In the data rows, the value 128 means zero.
Two rows play each game, the first against the second. How much does the first row win by? 10 is about a draw, 20 a big win and 0 a big loss. Wins can go round in a circle: one row can beat a second, the second a third and the third the first. Each row has two weighted sums of its numbers, A and B, taken from their middle values. A row wins by its A times the other's B, less its B times the other's A.
[ 91 139 115 131 101 140 117 110 130 153 114 147 153 160 130  95 155 153
 138 128 100]
[135  77 188 116 182 147  97 143 120 105 192  83  79 115  75 112 158  73
 166 129 181] ~ 9
[158 126 106 108 141 126 134 150 147 130 116 115 115  97 113 125 106 149
 114 117 122]
[163  50 115 125 146 114 160 174 155 132 108 128 112  85 150 147 128 178
 113 134 135] ~ 3
[ 90 144 125 155 137 112 132  91 122 106 125 148 115 157  94 155 122 146
 120 101 117]
[144 110 126 137 126 128 132 161 168 138 129 115 128 103 195 122 121 112
 122 145 128] ~ 11
[136 134 158 180 148 149 102 166 130 144 128 148  91 154 119 110 158 139
 165 135 147]
[159 115 114 141 131 113 134 167 125 128 124 114 123 103 120 133 118 103
 120 132 135] ~ 11
[107 142 125 119 142 107 133 146 111  88 123 119 114 103 110 101 127 137
 110 116 125]
[123 116 145 175 139  98 129 106 142 119 137 147 120 164 142 116 126 113
 129 106 137] ~ 12
[140 162 139 134 104 158 148 135 140 140 140 113 154 135 108 100 119 101
 123 113 137]
[127 142 117 108 122 127 142 139 121 152 119 120 133 100 146 126 119 157
 118 106 130] ~ 4
[139 128 121 160 121 111  97 159 120 117 153 172 150 145 100 114 141 124
 153 124 141]
[108  96 136 131 116 149 125 158 104  93 129 104 130 107 118 106 116 121
 120 122  97] ~ 9
[188 124 149 143 124  81 156 119 149 117 142 113 137 132 154 116  97 116
 107 129 135]
[152  76 128 183 146 126 106 158 124 103 151 141  69 111  97  92 166 119
 143 101 178] ~ 5
[137 124  86 128 107 132  94 112 100 128 109 149 156 173 179 140 138 151
 157 130 106]
[144 142  93  68 107 141 168  96 142  99 104 141 130 109 141 138 110 136
  99 130 101] ~ 9
[124 134 117 128  97 129 107 107  67 116 106 147 149 160 135 110 152 136
 144 145 108]
[116 131 118 170 147 129 106 152 163 125 129 151 109 136 125 144 145 105
 152 138 126] ~ 10
[135 142 117 160 155 137 131  91 138 118 123 147 118 153 123 130 123 147
 125 107 122]
[122 150 123 116 130 123 159 113 114 119 125 108 138 113  97 122 106 133
  98 165 130] ~ 9
[141 128 121 124 116 135 111 121 150  98 118 143 148 150 114 112 152 130
 142 136 111]
[ 99 120 141 125 127 108 102 150 148 140 138 133 128 145 128 151 156 131
 156 158 140] ~ 14
[149 155 111 100 129 109 115 126 162 121 121 153 170 150 160 124 111 114
 133 127 138]
[141 113 129 135 127 109 132 161 123  97 132 114 126 101 147 102 124 110
 125 163 127] ~ 16
[ 93 141 121 119 101 151 106 113  94 112 113 152 153 165 104 110 141 149
 148 106 132]
[150 120 137 140 117 108 159 117 105  98 141 109 143 133 158 187  97 108
 101 121 137] ~ 9
[ 85  81 152 130 173 127  99 141 139 116 210  86  98 137 121 150 126  96
 134 102 189]
[163 143 127 113 139 101 128 153 134 126  98 147 139 157 128 118 141 148
 133 115  96] ~ 11
[ 87 140 117 146 150 126 111 131 147 147 115 150 105 126 144 115 142 148
 150 136 115]
[170 146 107  72 100 117 160  91 133 115 103 144 157 127 168 120 105 151
 100 123 106] ~ 12
[118 144 102 151 156 101 108 143 134 132 124 146 115 125 112 111 142 154
 141 136 111]
[102 208 143 101 129 107 161 153 170 130 104 115 131 105 103 123 118 156
 134 134 101] ~ 6
[152 122 117 136 107 174 113 113 144 173 119 149 153 171 159 139 153 167
 150 130 131]
[144 106 145 131 132 146 131 163 147 139 128 115 136 109 145 115 127 106
 127  79 129] ~ 14
[150 163  96 102 135  99 146 144 156  84 115 117 127  96 147 108 138 139
 110 115 122]
[138 146 112 113 130 119 144 146 120 116 118 116 118  96 135 116 119 143
 120 106 108] ~ 7
[122 105 145 136 119 102 124 177 128  99 132 119 100 100  97 146 132 107
 121 134 117]
[135 126 132 145 138 118 134 160 126 133 140 113 128 115 178 149 123 102
 114  77 133] ~ 10
[104 162 144 118 129 132 164  96 144  84 107 105 125 119 137 118 135 144
 102 144 151]
[113 100 113 163  93  88 132 118  74 146 135 118 137 132 137 171 134 102
  87 130 173] ~ 18
[124 143 116 111 136 168 139 147 116 130 116 115 120  94 157  87 117 140
 118 172 116]
[112  82 149 137 139 144 130 153 122 124 137  95 122  88 118 147 153  99
 113 170 120] ~ 9
[112 137 129 154 150 153 133  87 137 115 121 146 108 152 154 105 120 137
 122 117 125]
[150  94 113 140  95 182  94 148 135 123 131 169 177 149 180 137 151  89
 155 108 135] ~ 18
[129  91 177 128 184 118  98 141 137 142 203  75  75 112 118 130 145  86
 163 120 192]
[129 148 121 119 131 153 165 105 162 170 122 109 125 120 102 142 100 153
 100 131 133] ~ 6
[ 59  93 189 120 177 119  96 139  92 149 195  79  81 109 122 131 154  85
 159 124 186]
[115 135 118 126  96 158  96 127 129 109 130 145 138 146 140 157 165 114
 164 121 152] ~ 8
[100 132 113 126  98 142 107 108 134 152 108 146 154 160 143  98 143 140
 135 151 105]
[144 121 140 142 116  84 162 118 159 187 136 107 135 130 136 147 103 119
 100 129 134] ~ 10
[173 138 115 104 131 142 170  96 108  88 134  94 126 121 141 130  94 148
  80 153 116]
[125  99 101 150 174  91  95 162 133 108 122 155 114 125 144  79  88 114
 151 102 121] ~ 9
[128  66 191 114 160 152 107 135 131 125 188  86  76 102 133 110 146  81
 149 180 165]
[118 104 140 138 128 111 135 161  57  97 130 115 135  96 108  96 112  94
 125 122 119] ~ 10
[100 102 126 155  96 111  89 180 101 155 142 179 136 146 126  97 152 118
 145 135 135]
[ 87  85 186 114 188 116 101 130 120 181 189  84  59 111 126 162 165  85
 145 147 197] ~ 6
[ 89 109 128 175 139 147 102 152 133 180 129 148 119 133 129 105 148 110
 151 120 125]
[148 139 116 113 136  99 142 143 147 107 120 116 129  96 157 123 122 137
 116 151 118] ~ 9
[149 154 119 111 142 128 140 163 135 110 100 122 120  85 139 100 108 139
 102  96 111]
[167 107 116 150 112 138 125 159 106 130 112 118  93  93 118 135 104 141
  92 109 154] ~ 3
[118 128 109 159 127 105 124  95 108 145 137 151 102 148 114 108 131 151
 115 150 117]
[ 86 150 123 125 111 147  99 132 121 167  78 160 141 170  60 119 161 131
 156 131 119] ~ 11
[160 161 122 122 126 103 164 107 138 131 118 113 131 120 124 135  98 148
 100 125 133]
[121  94 182 119 178 142 100 140 136 155 196  78  83 111 133 116 156  76
 163 146 187] ~ 10
[129 140 114 112 138 128 138 148 110 131 117 113 125  97 122 110 115 146
 113 137 119]
[159 129  92 179 152 124 149 103 107 167 105 159 122 147 125 110  97 132
 117 120 164] ~ 15
[100 138 111 127  85 135 112 110 111 139 108 143 145 155  84 124 139 140
 149 145 113]
[103 148 126 120 130 129 162 103 116 123 129 113 142 123  93 136  90 150
  90 156 120] ~ 10
[118  89 180 127 169 174 104 145 157 172 202  77  80 110 110  90 160  95
 163 132 187]
[120 107 149  84 116 118 154 165 105 108 112 112  89  89 140 108 117 148
 119 135 124] ~ 4
[ 72 119 136 151 128  80 157 114 139 144 140 114 126 130 160 118 109 101
  97 106 144]
[183 113 131 132 128 180 137 162 104 113 131 112 130 106 137 118 125 106
 125 132 126] ~ 10
[195 125 125 195 151 111  90 121 145 146 133 148 108 141 151 139 171 111
 142 140 150]
[141 141 118 115 140 115 152 114 126 140 119  86 118 124 112 128  98 181
  72 155 105] ~ 9
[137 144 110  72 100 126 155  90  71 154 104 145 155 128  93 163 100 155
  96 146 105]
[ 95  93 193 123 182 136  96 137 126 121 199  79  76 114 103 107 148  85
 156 112 190] ~ 10
[134 169 168 117 139 137 134 148 113 140  92 116 131  93 121 164 154 120
 122 148 109]
[139 143 125 150 149 104 149  84 189 136 117 148 124 166  88 122 115 176
 120 140 107] ~ 12
[118 171 112 132 103 128 124 129 199  75 115 148 144 180  91 146 116 131
 141 144 116]
[ 60 138 111 128 104 136 108 110 103 148 112 149 153 161 103 107 153 140
 146 114 112] ~ 13
[ 60 180 114  86 109 181 145  93 135 170  84 142 131 118 135 126 112 103
 117 160 100]
[185 148  94 157 157  62 111 128 139 174 128 150  99 126 106 121 147 146
 143 129 103] ~ 11
[104 128 102 136 113 119 115 142 151 135 132 126  94 140 154 144 150 132
 131 137 113]
[162 144 117 110 138 128 145 138 164  97 113 114 121  90 136 109 125 146
 111 142 110] ~ 9
[106 128 134 130 112 129 105 123  99 118 134 139 142 156  72 141 151 120
 148 127 122]
[166 150  93  76 117 101 161  91  66  77  88 144 165 133  97 155  99 166
 100 164 125] ~ 13
[151  79 192 120 181  96 106 136 122  91 200  77  87 111 113 128 147  75
 161 155 211]
[135 134  96 111 100 136 155 116 121 142 117 113 144 126 115 150 111 125
  79  93 116] ~ 6
[159 131 126 129 114 131 108 127 135 130 125 142 146 155 183 138 148 126
 149 146 123]
[110 148 106  73  97 140 160  95  95 129 104 141 155 130 100 120  97 155
 101  94 108] ~ 7
[158  92 185 114 179 122 102 137  98 139 203  76  75 111 101 132 149  83
 160 107 192]
[140 175 123 107 138 113 145 140 122 151  93 125 130  79 106 116  97 109
 121 140 116] ~ 8
[134 138 116 115 136 131 140 147 117 126 114 114 115  95 157 132 119 149
 123 165 110]
[112  78 132 140 118 120 132 150 123  82 132 105 119 112 122 148 151 115
 144 122 137] ~ 10
[111 142 129 117 129 123 162 104 117 120 122 112 132 119 127 116  98 138
  93 161 129]
[105 154 114 109 103 152 120 120 119 114 102 147 135 164 131 108 146 136
 120 116 122] ~ 10
[171 144 112 109 143  88 142 146 120 118 115 111 127  95  88 115 122 138
 117 130 116]
[137 142 132 159 145 116 130  83 166 107 122 137 101 153  71 144 135 132
 128 148 134] ~ 12
[ 96 126 116 146 153  93 114 122 128 115 118 159 112 124 114 191 146 145
 138 127 105]
[185  90 103 161 117 126 126  97 120 137 167 140 105 171 137 141 135 121
 134 152 149] ~ 11
[105 175  49  93 105 141  87 133 120 138 135 132 156 122 132 157 183  85
 181 122 147]
[145 135 113 105 130 118 152 113 120 126 129 116 126 117 119 112  85 134
  91 150 150] ~ 11
[ 98 140 122 128 115 159 119 133 153 137 123 123 138 152 119 128 126 126
 127 174 125]
[145 142 132 117 124 165 163 106 111 119 125 110 128 126 116 166 102 145
  93 114 124] ~ 11
[141 141 118 153 139 140 137  91 135 167 123 147 113 156 144 108 128 145
 122 136 130]
[154 144 106 125  98 113 115 114 115 147 110 149 145 168 150 135 146 151
 142 101 110] ~ 11
[135 137 137 123 135 127 161  99 172 127 123 109 136 119 129 117 102 155
 101 105 124]
[137 124 188 155 202  84 110 142  79 104 205  81  49 136 131 125 165  74
 173 116 183] ~ 16
[150 136 124 115 126 151 164 106 125 129 125 112 130 121 151 117  95 143
  94 109 119]
[ 77 134 121 119 128  74 163 104 109  95 124 110 125 118 106 127 100 143
  94 174 121] ~ 9
[129 105  84  95 127 165 123 137 154 155  96 155 108 147 148 135 167 108
 139 121 127]
[139 144 151 177 144  91 107 106 132 107 129 145 143 154 149 155 132 126
 120 100 155] ~ 6
[ 97 145 130 118 123 126 162 102 110 146 125 112 133 122 144 117  93 157
  88 119 124]
[118 133 119 133  99 136 108 110 116 122 113 148 154 168 143 111 144 145
 149 148 108] ~ 8
[178  97 122 148 118 143 144 161  80 105 113 124 108 101 166 142 133 139
 118 164 137]
[126  91 187 119 182 142  96 134 107 132 199  77  78 114 142 127 151  81
 161 109 187] ~ 10
[125 140 120 113 138 148 140 143 153 143 109 117 120  95 144  99 121 143
 121 109 108]
[144  88 193 122 176 106 102 140 149 111 192  77  91 114 111 185 156  89
 154 114 198] ~ 13
[150 139 118 134 104 122 111 111 157 106 110 147 154 171 110 120 141 141
 146 111 117]
[112 140 113 123 104 132 112 109 113 115 113 154 149 161 154  97 152 142
 154 137 120] ~ 11
[116 106 130 158 123 139 119 180 147 161 138 170 149 146 136 137 167  83
 146 119 142]
[108 155 140 159 134 137 141 101 106 152 128 154 111 164  88 152 123 147
 121 132 160] ~ 5
[112  95 184 122 183 142 105 137  99 160 195  73  68 109 176 152 165  87
 164 149 189]
[131 139 121 113 135 174 141 143 109 136 115 111 119  89 118 147 126 136
 115  99 119] ~ 10
[128 124 130 111 138 129 146 150 138 122 118 120 132  95 157 101 102 147
 126 136 107]
[168 163 111  75 134 112 140  98 147  80  97 151 155 135 116 150  80 181
  67 144 124] ~ 7
[165 137 123 133  97 126 113 109  93 129 114 141 158 163 102 135 143 135
 140 100 116]
[138 137 171 115 207  93 104 142 124 127 207  66  71  94  93 107 155  83
 162 136 189] ~ 11
[ 89  44  96 148 152 114  75 155 123  66 141 153 167  99 106  95 142  98
 141 107 167]
[134 147 119 131  95 149 120 102 145 141 115 155 158 166  93 168 155 158
 143 101 112] ~ 11
[130 125 100  68 113 117 154  90 109  74 108 143 169 124 121 128 109 165
  90 103 106]
[188 111 134 144 123 107 156 117 133 193 139 109 138 132 171 119 103 114
 102 135 136] ~ 9
[165 154 131 142 105 115 127 114 164 116 112 150 164 154 116 149 153 153
 138 118 127]
[107 138 121 115 139 119 136 146 107 124 114 115 119  96 114  95 113 143
 115 129 118] ~ 12
[136  89 187 153 107 111 129 148 113 102 121 105 136  75 148 114 102 109
 138 119 144]
[131 126 115 133 129 135 145 150 105 123 131 128 147  93 116  86 127 139
 124 139 117] ~ 12
[101 128 151 125 114 119 112 117 138 123 114  94 155 134 117 148 152 119
 142 145  92]
[110  94 148 145  95  98  89 172 129 149 150 176 146 140 178 154 172 110
 156 100 142] ~ 11
[163 146 124 116 132 137 144 137 192 123 111 128 143  91 108 151 117 167
 121 131  98]
[126 129 140 110 131 107 159  93 183 163 118 110 120 107 157 164  69 152
  90  93 116] ~ 6
[148 143 115  82  98 155 156  93 172 139  98 141 171 118 126 130  95 153
 103 126 103]
[164 145 123 118 124 112 167 102 119 105 121 118 129 120 125 124 105 144
  92  72 127] ~ 10
[142 166 112  71  90 134 153  96 102 125 107 150 173 116  94 106 121 155
 108 118 111]
[189 121 134 134 115 133 108 122 105 122 131 136 140 154 100 112 148 129
 150 123 135] ~ 10
[121 144 108  75 103 116 155  91 138 156  97 144 156 129 134 153 100 161
  98 112 101]
[116 119 123 119 138 130 127 153 134  69 117 158 117 130 110 129 130 117
 127 144 120] ~ 9
[ 86 108 129 140 109  94  97 150  96 178 133 164 153 151 142 125 165 113
 156 144 128]
[106 146 119 109 130 131 149 140 126 151 122 121 125  83 177 154 118 154
  99  91 106] ~ 12
[183 103 130 166 141 101 100 148 138 112 130 148 118 135 131 124 152 109
 150 143 124]
[116 141 128 152 146 171 108 133 117  71 110 152 110 133 114  75 155 143
 140 150 114] ~ 11
[108  89 140 102  99 157 121 150 113 133 144 160 143 123 160 123 134 135
 148 141 121]
[115 143 123 121 126 114 164 103  85 123 127 111 124 124 148 109  95 136
  88 155 119] ~ 8
[108 160 152 119 132 138 144 148 134  96 108  96 109  97 146 144 125 118
 115 126  96]
[153 149 126 125 129  93 161 105 122 147 123 113 131 120 133 178 106 154
  88 104 124] ~ 11
[162 136 129 115 139 147 115 145  75  87 136 140 119 135 125 158 142 142
 142 130 126]
[164  87 184 116 180 126  93 142  83  78 202  76  78 109 147 126 155  74
 160 108 188] ~ 7
[149 106 147 124 116 142 115 119 143 130 135 125 136 153 130 145 145 129
 148  94  98]
[159 131 120 111 141 160 139 147 145 140 112 115 123  94 143 143 118 144
 116 149 117] ~ 8
[109 136 113 108 137 130 137 146 138 120 117 112 120  94 129 120 120 147
 121 143 118]
[100 134 126 145 138 159 124  84 139 141 125 142 115 184 101 128 109 158
 125 101 116] ~ 13
[ 82 147 120 112 133 108 143 150 112  70 112 115 125  92 144 111 122 147
 117  89 118]
[161 133 135 135  99 124 111 121 122 133 108 150 166 165  94 164 140 127
 133 172 109] ~ 9
[110  84 183 119 180 129  97 138 175 105 198  77  88 115  77 123 149  67
 156 123 193]
[128 144 120 153 154 104 104 124 156 130 117 162 108 116 167 132 143 149
 152 158 108] ~ 13
[165 141 124 154 139 115 132  92 120 149 123 148 118 154 105 121 120 150
 121 192 123]
[131 104 162  96 150 118 120 158 107 170 135 147 167 130 158  95 122 120
 117 125 124] ~ 12
[139 143 130 118 132  94 150 113 142 145 117 111 119 125 129 144  84 134
  95  98 127]
[130 113 139 129 121 154 134 170 129 175 143 118 131  95 173 154 110  86
 116 129 133] ~ 12
[ 92 149 135 150 117 124 162 116 111 156 132 107 143 122 139 154  96 101
 111 185 138]
[140 118 141 101 147 163 156 120 109 136 110 108 119 114 106 111  85 148
  96 120 130] ~ 13
[106 116 144 129 129 127  99 120 122 113 133 129 127 148 133 151 141 129
 155 137 143]
[123 110 140 132 122 142 131 156 154 156 130 112 125 106 122 190 122  95
 117 135 130] ~ 11
[131  84 158 146 114 170 151 113 124 133 143 118 136 140 145 133 115 117
  96 157 154]
[145 111 124 133 129 126 131 161 111 128 133 114 135 103 107 106 119 101
 125 138 128] ~ 11
[197 125 124 129 111 119 108 116 100 117 135 139 144 154 111 148 157 132
 152 113 134]
[111 161  84 117 133 117 150 109 168 122 101  94 142 135  86 143  78 165
 132 142 106] ~ 10
[152 114 118 146 130 151 160 111 181 129 139 122 142 143 153 123 105 113
 100 127 128]
[112 147 135 139 133 165 141 131 131 137 145 105 117 146 145  72 121  88
  94 102 133] ~ 12
[156 128 129 128 109 120 107 122 141 118 132 138 143 155 147 131 148 129
 149 132 125]
[104  80 145 160 139 141 103 189 104 117 146 174 124 163 134 115 140 124
 170 150 169] ~ 12
[126 112 140 179 135 151 129 102 160 160 140 146 118 165 142 134 136 115
 130 171 139]
[127 102 108  75  91 149 160  82 146 109 107 155 131 135 125 113  87 145
  94 151 118] ~ 12
[ 84 156 136 118 132 145 132 138 131 125 116 122 119  82 120 113 103 143
 122 117 114]
[154 136 113 154 153 134 104 134 150 130 124 148 117 127 113  84 146 147
 149 109 121] ~ 12
[132 136 121 108 136 123 143 143 131 103 117 114 122  94 131 137 115 146
 115 149 114]
[108 112 128 169 147 139 106 145 166 137 128 149 121 136 131  88 150 103
 151 112 125] ~ 11
[139 126 111 134  98 108 106 111 174 134 115 145 150 164 122 119 145 122
 153 144 117]
[120 147 104  71  95 113 158  88 158 113 102 144 157 131 141 132 104 154
 102 158 107] ~ 11
[142 125 118 151 151 113 106 134 130 112 115 150 110 128 156 105 145 150
 149 148 123]
[135 139  90 110 147 140 126 147 103 147 115 111 106  87 138 125 111 135
 120 145 147] ~ 12
[138 115 128 137 132 175 132 160  77 116 132 110 128 104 145 110 131 115
 121  90 130]
[122 114 126 130 120 168  98 134 134 138 148 135 137 171 149  86 167 106
 144 183 130] ~ 12
[136 153 137 135  99 121  96 114 154 110 134 151 169 169  94  85 128 168
 144 111 120]
[125 131 120 127 102 130 110 109 124 133 118 148 157 158 141 125 145 134
 146 131 116] ~ 11
[111 134  93 125  88 117 130 105 170  93 109 143 167 161 156 112 148 129
 130 119 138]
[143 120 138 141 121  97 154 116 144 154 136 106 127 128  55 123 101 112
  96  79 144] ~ 3
[132 124 127 118 136 120 146 149 131 138 116 115 117  97 117 141 126 142
 117 131 106]
[157 141 118 150 138 139 124 153 123 127 125 116 113 111 135 137 127 126
 124 148 111] ~ 9
[130 114 141 141 121 136 156 119 111 113 141 111 131 131 124 159 105 111
 101 180 135]
[155 167 107 113 119  85 129 141 122 125 123 121 130  91 135 120 110 137
 111 134 131] ~ 7
[112 104  88 158 157 102 143  77 129 186 124 147 124 147 137  86 180  89
 109 115  99]
[111 136 119 139 147 131 111 134 153 115 105 150 112 120 160 126 135 134
 143 133 109] ~ 8
[114  92 187 118 179 154  95 138 124 123 195  81  74 114 108 148 153  83
 155 136 189]
[126 147 103  70  97 162 156  90 118 111 103 146 155 125 170 140 106 147
  98 118 104] ~ 9
[128  88 173 120 190 127 102 140 147  96 194  66  51 104 111 129 135  91
 162 112 194]
[104 158 151 127  86 156  89  91 114 103  92 147 158 168 129 127 138 143
 157 127 115] ~ 11
[118 147 106 150 149  98 108 139 122 138 113 150 114 123 172 137 146 148
 145 133 114]
[102 138 101 111 128 157 137 141 126 164 104 120 122  98  76 180 123 140
 115 158 136] ~ 13
[155 107 143 152 107 118  98 167 150  98 146 175 140 147 156 115 154  98
 160 115 140]
[133 157 144 127 101 135  83 158 145 143 127 164 131 142 128 121 170  96
 163 167 127] ~ 15
[131 120 149 128 133 147 124 158 118 151 132 122 112 101 117 122 125 103
 121  96 135]
[ 95 120 138 172 146 145  96 149 124 123 126 157 103 143 103 172 151 112
 148 112 147] ~ 1
[115 128 111 149 153 126 107 132 144 108 105 136 107 128 108  85 150 131
 150  85  99]
[109  91 187 121 181 148  96 137 130 130 198  75  86 105 132 137 147  99
 168 140 196] ~ 11
[120  92 101 124 115 141 142 157 118 116 142 121 120  97 118 106 127 104
 114 142 142]
[112 103 160 132 138 158 117 157 111 135 125 110 163  78 122 141 102  97
 109 115 125] ~ 8
[114 124 127 130 112 147 109 121 120 110 136 141 147 154  99 154 144 124
 151  93 128]
[134 137  99 108  87 139 114 109 168 166 135 130 175 200 106 129 122 115
 132 137 136] ~ 14
[150 145  89 110 126 147 137 162 106 133 125 161 139 127 121 159 140 161
 125 115 132]
[139 156 126 156 144 109 129  82 108 107 122 148 114 158 113 118 113 123
 123 148 120] ~ 10
[113 113 133 166 140 117 104 150  71 119 128 144 108 135 137 115 163 102
 144 156 128]
[ 75 133 127 112 139  97 147 143 112  85 116 115 117 105 101 127 123 144
 114  99 125] ~ 10
[121 140 119 107 120 134 171  95 181 140 125 103 131 115 155 105  99 135
 103 111 143]
[102 112 141 141 116 121 153 118 183 133 142 106 142 131 131 101 106 111
 102 120 138] ~ 11
[151 112 118 117 136 134 163 118 102 125 131 105 140  95 122 136  92 138
 128 115 131]
[114 151 110  73  95 126 154  88 125 159 101 140 162 127 100 153 109 154
  98 122 103] ~ 10
[ 97 145 116 124 104 102 112 110 119 111 116 143 163 173 114  96 143 148
 147 157 103]
[144 139 119 145 145 124 110 128 151 146 120 150 102 133 154 111 159 143
 145  98 121] ~ 11
[128 143 122 121 129  82 165 106 146 136 122 110 136 121 136 107 100 146
  96 117 121]
[113 114 146 185 124 144 143  97 146 131 130 143 106 157 168 145 153 135
 133 144 123] ~ 10
[143 153 128 153 157 149 114 117  84 124 128 155  89 121 112 126 137 148
 148 151 107]
[118 122 139 128 117 119 103 123  95 118 139 128 136 142 162 159 152 119
 151 116 130] ~ 7
[120 124  67 112 135 155 129 132 110 175 125 112  79 110  83 102 119 154
 123 107 103]
[140 141 126 127  99  88 120 117 159 107 115 151 161 167 132 141 142 144
 148  90 111] ~ 17
[156 173 116 118 121  97 129 159 160 126 103 132  93  85 101 132 117 152
 121 131 167]
[158 114 133 172 140 125 104 150 122 122 132 150 126 134 104  79 147 116
 152 133 129] ~ 12
[123 170 122 137 124 131 182  88 124 153 128 109 139 109 109 109  87 145
 102 112 128]
[164 101 114 127 135 155 102 164 160 184 123 138 118 129 154 142 133  90
 119 139 140] ~ 3
[138 133  78 150 139 168 103 144 147 126 100 164 113 148  82 120 169 174
 111  98  92]
[107 109 140 154 130 158 107 142 130 132 121 157 122 142 147 160 132 112
 153 157 145] ~ 10
[ 94 145 110 108 135 147 131 146 118 145 109 120 124  94 141 121 122 137
 108 149 107]
[114 157 130 125  99 139 111 114 170 143 112 145 154 159 158 154 137 130
 145 133 113] ~ 8
[ 92 156 120 130  99 124 112 112 102  94 115 142 154 157 112 125 156 139
 143 127 112]
[136 100 190 125 175 167  92 135 145 122 199  71  75 103 137 134 137  84
 165 107 209] ~ 3
[104 132 112 108 137 166 129 141 161 118  98 156 128 150 123 135 131 137
 125 103 104]
[103 137 115 127 103 166 107 110 136 124 115 145 156 165 116 110 143 143
 152 138 110] ~ 11
[169 140 122 111 125  86 140 143 116  99 113 114 130  90  86 169 112 139
 112  90 118]
[151 137 116 123  97 120 109 110 113 103 112 148 159 173 134 141 146 146
 144 104 111] ~ 10
[151  56 125 142 177 154  82 132 128 193 224  70  65 123 119 203 160  62
 177  92 146]
[111 141  98  70  86 134 164  92 149 116 103 139 143 139 127 135 118 162
 100 141  84] ~ 15
[143 109 115 153 125 177 106 154 145 134 164 183 147 139 133 108 187  99
 148 154 146]
[ 86 138 131 119 134 117 167 105 117 145 125 108 127 118 121  91 101 141
  99 126 124] ~ 8
[103  72 181 117 189 140  98 122 100  84 200  73  74 107 116 151 145  84
 161  70 176]
[111 140 140 107 143 146 143 141 131 104 103 112 134  82 107 135 128 128
 111 135 112] ~ 10
[115 171 138 121 115 152 177 111 132 134 106 109 145 107 102 125  92 151
  83 117 135]
[175 109 159 140 104 161 149 126 142 125 146 121 131 128 133  97 104 103
 104 158 159] ~ 11
[138 129 128 137 126  84 121 165 146 135 137 108 127 109 108 122 121 139
 114 177 129]
[146 114 108 104 149 147 111 166 136 129 127 153 116 132 123 154 154 143
 158 142  85] ~ 9
[109 150 121 104 120 130 153 141 116 133  95 120 116  84 117 129 125 132
 109 167 118]
[ 88  90 181 118 185  89 100 142 133  80 204  79  72 107 138 128 157  84
 154 101 196] ~ 4
[118 140 123 164 148 132  97 140 159 114 139 156  94 154 148  91 147 112
 155 106 146]
[ 85 140 143 115 123 110 146 108 141 114 125 106 117 121 155 166  81 161
  97 109 132] ~ 7
[177 124 140 145 131 132 139 167 103 149 131 121 129 111 146 108 112 108
 133  77 134]
[138 138 118 111 135 150 143 144 144 162 114 114 127  93 140 137 119 148
 118 152 117] ~ 7
[114 135 132 134  99 137 116 110 147 111 133 137 144 168 136  81 139 153
 134 130 111]
[126 110 127 115 146 154 138 142 137 130 111 107 124 105 147 101 117 139
 119 123 113] ~ 10
[150 108 115 139 135 155 144 168 111 139 132 109 130 103 134 131 129 107
 119 122 127]
[113 106 131 135 132 110 129 163 158 104 132 115 115 103 169 145 126 117
 122 131 139] ~ 10
[136 136 128 124 137  47 166  84 130 118 129 111 127 127 149  90  89 147
  95 113 126]
[153 151 138 110 126 119 152 106 134 108 120 118 146 113 115 144 102 140
  98 124 118] ~ 10
[126  86 125 145 135  77 142 143 147 152 142  97 141  91 125 159 100 151
 123 139 119]
[124 136 119 118 103  82 105 102 135 137 107 167 174 170 116 201 137 128
 150 120 117] ~ 8
[102 135 168 132 103 108 134 138 124 136 146 139 149 115  91 167 132 125
 117 136 146]
[123 111 124 138 165 109 125 163 120 133 141 118 148 110 134 122 135 102
 134 144  97] ~ 7
[105  95 179 124 181 130  98 130  95 123 197  77  68 110 144 153 153  93
 155  91 187]
[106 106 134 131 130  79 133 157 124 142 129 116 126 100 106 115 123 111
 122 143 135] ~ 11
[142 107 130 147 129 153 158 113 162 121 134 116 145 119  71 112  64 178
 112 181 124]
[122  77 117 151 140 112 129 155 128  64 138 107 109 102 122 131 148 103
 131 162 134] ~ 4
[138 151 141 114  95 133 118 141 152 106 114 131 143 155 114 121 194 136
 139 131 173]
[114 133 112 124 101 135 112 109 106 115 112 148 150 160 103 112 142 140
 143 139 116] ~ 12
[128  97 202 130 170 112  94 148 113 156 164  90  63 114 157 120 122 127
 170 135 165]
[127 145  79 150 162 166 117 131 109 112 124 150 142 116 139 128 156 155
 139  89  96] ~ 14
